In the data rows, 128 means zero.
Some points, one per row:
tensor([97, 153, 151, 119, 82, 179, 133, 155, 94, 135, 148, 130, 152, 96, 139, 122])
tensor([100, 102, 142, 98, 139, 101, 107, 146, 127, 107, 157, 97, 136, 129, 145, 130])
tensor([105, 114, 153, 110, 127, 95, 156, 150, 133, 103, 169, 101, 147, 156, 155, 162])
tensor([131, 163, 103, 105, 138, 113, 128, 146, 121, 107, 77, 139, 158, 104, 118, 123])
tensor([113, 159, 152, 135, 146, 116, 142, 157, 147, 123, 124, 88, 166, 122, 138, 136])
tensor([112, 159, 100, 165, 144, 112, 170, 152, 132, 104, 84, 137, 157, 100, 126, 155])
tensor([163, 111, 152, 161, 130, 140, 156, 89, 110, 166, 90, 158, 146, 124, 60, 119])
tensor([149, 154, 154, 154, 113, 164, 100, 85, 96, 184, 71, 128, 173, 165, 121, 100])
tensor([165, 130, 117, 149, 107, 122, 117, 92, 134, 148, 72, 158, 140, 166, 137, 88])
tensor([99, 152, 155, 106, 129, 107, 135, 141, 108, 107, 158, 96, 151, 135, 138, 109])
tensor([114, 125, 147, 104, 110, 122, 136, 116, 148, 97, 161, 138, 89, 116, 98, 140])
tensor([166, 131, 136, 122, 140, 150, 153, 118, 88, 184, 65, 155, 97, 95, 102, 123])
tensor([118, 154, 153, 100, 88, 165, 122, 120, 92, 173, 112, 98, 95, 124, 161, 134])
tensor([98, 156, 93, 144, 148, 116, 109, 153, 147, 120, 102, 94, 138, 118, 146, 149])
tensor([108, 153, 103, 157, 131, 116, 107, 129, 151, 100, 181, 111, 109, 148, 110, 114])
tensor([138, 135, 132, 93, 135, 180, 82, 97, 91, 159, 68, 122, 141, 148, 55, 100])
tensor([141, 93, 155, 161, 142, 126, 139, 154, 122, 143, 147, 119, 120, 137, 182, 118])
tensor([102, 137, 149, 99, 120, 128, 103, 129, 139, 99, 158, 109, 111, 136, 113, 145])
tensor([118, 109, 121, 134, 119, 126, 166, 111, 151, 131, 180, 140, 87, 124, 136, 118])
tensor([125, 110, 153, 156, 147, 122, 157, 153, 149, 109, 150, 101, 146, 105, 147, 115])
tensor([133, 148, 118, 155, 106, 133, 165, 94, 137, 142, 154, 157, 137, 85, 85, 174])
tensor([148, 155, 92, 138, 113, 113, 136, 118, 142, 105, 119, 155, 112, 121, 103, 112])
tensor([99, 104, 99, 165, 87, 177, 183, 148, 95, 168, 134, 131, 92, 121, 95, 100])
tensor([152, 154, 100, 106, 86, 120, 162, 101, 112, 112, 108, 96, 154, 167, 177, 89])
tensor([101, 127, 100, 111, 149, 128, 128, 160, 150, 107, 113, 103, 178, 124, 144, 149])
tensor([109, 94, 90, 154, 146, 123, 142, 156, 152, 107, 90, 114, 155, 112, 146, 111])
tensor([103, 146, 109, 137, 131, 123, 128, 123, 154, 115, 161, 115, 106, 126, 117, 145])
tensor([165, 119, 139, 156, 134, 139, 96, 90, 121, 153, 77, 164, 123, 141, 70, 152])
tensor([157, 156, 143, 107, 148, 171, 170, 101, 102, 171, 128, 162, 148, 102, 112, 129])
tensor([123, 141, 112, 97, 152, 118, 156, 146, 134, 94, 125, 122, 133, 88, 131, 141])
tensor([117, 142, 154, 141, 136, 124, 140, 155, 117, 110, 110, 108, 162, 149, 171, 118])
tensor([161, 101, 156, 130, 137, 153, 162, 89, 105, 198, 85, 147, 148, 113, 113, 89])
tensor([102, 94, 150, 103, 107, 113, 115, 119, 144, 115, 141, 103, 106, 133, 76, 165])
tensor([166, 138, 98, 114, 102, 118, 120, 88, 124, 124, 109, 161, 128, 145, 89, 105])
tensor([107, 133, 157, 123, 129, 108, 159, 151, 144, 124, 141, 102, 151, 184, 156, 136])
Here are 12 more points, each followed by its number:
tensor([114, 104, 137, 113, 147, 111, 141, 150, 153, 115, 131, 107, 160, 122, 168, 110]) 0
tensor([101, 97, 145, 102, 137, 112, 154, 150, 132, 124, 146, 102, 150, 156, 152, 167]) 1
tensor([122, 92, 128, 101, 144, 121, 147, 154, 135, 125, 113, 131, 143, 148, 135, 129]) 2
tensor([139, 143, 132, 124, 144, 108, 116, 130, 140, 110, 135, 133, 112, 89, 95, 151]) 3
tensor([156, 158, 98, 96, 114, 99, 92, 103, 135, 110, 82, 163, 92, 116, 106, 141]) 4
tensor([109, 138, 125, 147, 78, 161, 153, 139, 90, 160, 152, 99, 99, 73, 123, 117]) 5
tensor([167, 109, 97, 96, 118, 123, 123, 100, 118, 111, 91, 165, 100, 129, 114, 142]) 6
tensor([163, 131, 105, 120, 128, 112, 88, 98, 120, 138, 78, 160, 100, 129, 93, 135]) 7
tensor([135, 93, 153, 149, 149, 132, 115, 151, 125, 155, 149, 124, 123, 126, 142, 126]) 8
tensor([108, 145, 89, 150, 93, 151, 104, 149, 114, 150, 147, 103, 92, 89, 110, 160]) 9
tensor([104, 163, 114, 107, 150, 103, 159, 153, 133, 116, 181, 101, 169, 151, 141, 123]) 10
tensor([151, 154, 89, 104, 113, 121, 115, 111, 125, 125, 83, 159, 102, 118, 89, 112]) 11
Which of these numbered points is nearest to each point below, looking only along the 3 directions in which the first points spread most? Its number follows each.
tensor([140, 90, 156, 155, 149, 140, 98, 149, 104, 141, 137, 135, 109, 105, 151, 141]) > 8
tensor([119, 140, 148, 163, 135, 135, 104, 159, 121, 149, 164, 105, 141, 157, 122, 116]) > 8
tensor([138, 91, 97, 101, 128, 117, 158, 121, 150, 86, 123, 140, 116, 96, 97, 112]) > 3
tensor([126, 114, 88, 131, 136, 124, 165, 135, 142, 115, 64, 144, 140, 92, 119, 124]) > 4
tensor([120, 154, 144, 105, 107, 124, 128, 111, 149, 122, 153, 132, 107, 126, 95, 125]) > 9
tensor([115, 126, 133, 100, 101, 183, 85, 150, 96, 140, 176, 164, 163, 129, 93, 129]) > 5
tensor([164, 117, 150, 153, 143, 158, 143, 112, 84, 169, 115, 161, 114, 137, 123, 126]) > 5
tensor([136, 162, 109, 94, 145, 111, 117, 146, 122, 119, 135, 150, 134, 105, 110, 136]) > 3
tensor([165, 91, 120, 101, 147, 177, 124, 108, 95, 171, 76, 160, 131, 83, 118, 132]) > 7
tensor([96, 108, 110, 125, 139, 118, 104, 153, 162, 77, 141, 97, 134, 155, 169, 136]) > 10
tensor([138, 108, 88, 107, 126, 105, 143, 119, 143, 100, 103, 153, 120, 93, 117, 161]) > 3
tensor([95, 97, 135, 98, 136, 117, 108, 144, 144, 109, 175, 99, 140, 138, 127, 112]) > 1
Here are 12 other points, each followed by its number:
tensor([113, 97, 120, 133, 123, 134, 122, 119, 156, 113, 168, 142, 92, 131, 121, 162]) 0
tensor([99, 156, 89, 160, 146, 119, 106, 153, 141, 102, 146, 92, 116, 151, 192, 158]) 1
tensor([113, 156, 157, 96, 102, 112, 124, 108, 145, 93, 164, 147, 98, 114, 96, 167]) 2
tensor([112, 116, 116, 102, 146, 112, 156, 151, 142, 115, 122, 101, 149, 117, 139, 111]) 3
tensor([101, 140, 132, 100, 132, 122, 88, 145, 155, 111, 136, 104, 134, 163, 132, 113]) 4
tensor([101, 123, 132, 99, 135, 118, 86, 146, 155, 126, 174, 101, 127, 141, 135, 159]) 5
tensor([104, 159, 138, 98, 148, 107, 162, 157, 134, 123, 124, 95, 157, 128, 124, 123]) 6
tensor([114, 140, 154, 136, 134, 125, 119, 155, 117, 103, 153, 110, 160, 177, 146, 110]) 7
tensor([130, 159, 120, 98, 147, 113, 135, 145, 124, 118, 145, 147, 133, 126, 128, 154]) 8
tensor([155, 151, 132, 162, 110, 149, 149, 93, 94, 175, 116, 128, 161, 143, 120, 105]) 9
tensor([166, 159, 149, 165, 136, 143, 154, 103, 112, 159, 125, 166, 110, 89, 97, 124]) 10
tensor([119, 143, 108, 98, 146, 104, 159, 146, 140, 104, 59, 124, 153, 111, 154, 116]) 11
Which of these numbered points is nearest to each point below, looking only along the 3 directions in which the first points spread most? Its number follows each.
tensor([121, 135, 141, 112, 116, 129, 130, 105, 151, 99, 160, 147, 97, 120, 93, 186]) > 2
tensor([99, 148, 91, 147, 143, 119, 83, 154, 157, 137, 89, 96, 134, 150, 167, 119]) > 11
tensor([111, 105, 154, 99, 110, 117, 98, 115, 148, 99, 138, 126, 93, 141, 68, 160]) > 2
tensor([117, 111, 128, 126, 111, 129, 148, 113, 162, 107, 133, 133, 85, 161, 70, 123]) > 2
tensor([98, 127, 133, 103, 142, 109, 136, 153, 142, 92, 158, 92, 146, 107, 162, 139]) > 1
tensor([106, 90, 153, 127, 130, 128, 141, 149, 127, 157, 143, 107, 144, 166, 150, 119]) > 7
tensor([106, 130, 154, 113, 140, 122, 153, 153, 125, 121, 138, 92, 161, 134, 165, 154]) > 7
tensor([102, 134, 117, 112, 139, 125, 115, 142, 157, 121, 180, 118, 117, 158, 147, 140]) > 5
tensor([164, 107, 149, 157, 128, 125, 108, 95, 119, 144, 136, 162, 134, 124, 59, 110]) > 10
tensor([138, 94, 148, 133, 99, 157, 115, 108, 99, 167, 66, 121, 136, 139, 131, 100]) > 9
tensor([143, 152, 144, 142, 150, 117, 161, 140, 136, 114, 162, 141, 120, 122, 172, 120]) > 4
tensor([107, 106, 154, 99, 106, 115, 84, 116, 157, 123, 175, 120, 102, 124, 90, 180]) > 2
